A = [120 119 140 105 132 141]
A[-6] -> 120
A[1] -> 119

W = [147, 126, 146, 149, 141, 150, 130, 139]
W[0] => 147
W[4] => 141
W[-7] => 126

X =
[[120 114 145 120 119 121 113 137 125 143]
 [133 137 129 128 120 132 154 137 111 136]
 [121 123 122 150 130 137 122 104 124 124]
 [120 113 145 122 119 122 114 137 126 144]
 [133 138 128 129 120 132 153 137 111 135]
 [135 138 128 126 120 130 152 140 111 133]
 [138 137 111 121 127 121 111 133 130 110]
 [121 115 144 119 118 120 112 137 127 142]
 [120 112 145 122 119 122 113 137 126 143]
 [122 114 145 120 119 120 111 137 127 141]
 [134 138 129 130 121 132 155 137 111 135]]
X[0,0] = 120
X[2,8] = 124
X[1,3] = 128
X[:, 7] = [137, 137, 104, 137, 137, 140, 133, 137, 137, 137, 137]
X[9,1] = 114
X[10,6] = 155
X[6] = [138, 137, 111, 121, 127, 121, 111, 133, 130, 110]
X[8,5] = 122
X[9,9] = 141
X[5,1] = 138
X[2,4] = 130
X[:, 2] = [145, 129, 122, 145, 128, 128, 111, 144, 145, 145, 129]
X[10] = [134, 138, 129, 130, 121, 132, 155, 137, 111, 135]
X[:, 6] = [113, 154, 122, 114, 153, 152, 111, 112, 113, 111, 155]
X[0,1] = 114
X[10,9] = 135
X[5,2] = 128
X[9,0] = 122
X[8,2] = 145
X[2,9] = 124
X[9] = [122, 114, 145, 120, 119, 120, 111, 137, 127, 141]
X[1,5] = 132
X[9,4] = 119
X[:, 3] = [120, 128, 150, 122, 129, 126, 121, 119, 122, 120, 130]
X[0] = [120, 114, 145, 120, 119, 121, 113, 137, 125, 143]
X[5,9] = 133
X[5,6] = 152
X[7,3] = 119
X[5] = [135, 138, 128, 126, 120, 130, 152, 140, 111, 133]
X[3,9] = 144
X[:, 4] = [119, 120, 130, 119, 120, 120, 127, 118, 119, 119, 121]
X[8,3] = 122
X[5,4] = 120
X[0,8] = 125
X[0,9] = 143

B =
[[138 131 135 125 137 116 118 127 137 134 134 125 135 128 138 125]
 [122 127 127 129 124 131 129 125 126 128 126 128 121 124 123 130]
 [127 129 132 129 127 119 123 120 134 133 130 127 122 120 124 133]
 [111 125 122 133 114 137 137 122 121 125 120 130 111 120 110 136]
 [125 127 128 129 125 128 129 126 128 128 127 128 124 125 124 130]
 [112 135 137 111 138 124 100 111 138 140 128 109 100 109 139 114]]
B[0][0]: 138
B[2][7]: 120
B[:, 10]: [134, 126, 130, 120, 127, 128]
B[3]: [111, 125, 122, 133, 114, 137, 137, 122, 121, 125, 120, 130, 111, 120, 110, 136]
B[:, 3]: [125, 129, 129, 133, 129, 111]
B[:, 13]: [128, 124, 120, 120, 125, 109]
B[5][15]: 114
B[2][9]: 133
B[1][12]: 121
B[1][8]: 126
B[0][13]: 128
B[5][10]: 128
B[0][8]: 137
B[1][2]: 127
B[3][9]: 125
B[1][13]: 124
B[0][11]: 125
B[2][3]: 129
B[0][3]: 125
B[0][1]: 131
B[:, 0]: [138, 122, 127, 111, 125, 112]
B[4][6]: 129
B[2]: [127, 129, 132, 129, 127, 119, 123, 120, 134, 133, 130, 127, 122, 120, 124, 133]
B[5][12]: 100
B[5][5]: 124
B[1][1]: 127
B[5][3]: 111
B[3][4]: 114
B[:, 7]: [127, 125, 120, 122, 126, 111]
B[1][5]: 131

M =
[[138 128 126 126 148 146 126 136 118]
 [119 125 112 149 123 131 134 119 123]
 [128 137 130 127 111 130 107 132 128]
 [127 126 132 112 116 145 129 126 129]
 [110 131 119 136 123 144 141 115 119]
 [120 130 127 141 118 122 112 138 123]
 [127 125 130 110 123 126 142 129 139]
 [137 128 126 124 130 121 136 119 143]
 [124 130 134 124 125 110 133 132 105]]
M[0,0]	138
M[2,8]	128
M[4,7]	115
M[4]	[110, 131, 119, 136, 123, 144, 141, 115, 119]
M[:, 5]	[146, 131, 130, 145, 144, 122, 126, 121, 110]
M[8,0]	124
M[:, 6]	[126, 134, 107, 129, 141, 112, 142, 136, 133]
M[4,3]	136
M[8]	[124, 130, 134, 124, 125, 110, 133, 132, 105]
M[:, 0]	[138, 119, 128, 127, 110, 120, 127, 137, 124]
M[:, 8]	[118, 123, 128, 129, 119, 123, 139, 143, 105]
M[0,4]	148
M[1,2]	112
M[7,1]	128
M[5,8]	123
M[4,2]	119
M[6,8]	139
M[5]	[120, 130, 127, 141, 118, 122, 112, 138, 123]
M[3]	[127, 126, 132, 112, 116, 145, 129, 126, 129]
M[3,3]	112
M[7,7]	119
M[5,6]	112
M[5,2]	127
M[8,4]	125
M[7,3]	124
M[5,1]	130
M[8,6]	133
M[1,4]	123

x = [128 113 128 150]
x[0] = 128
x[3] = 150
x[1] = 113
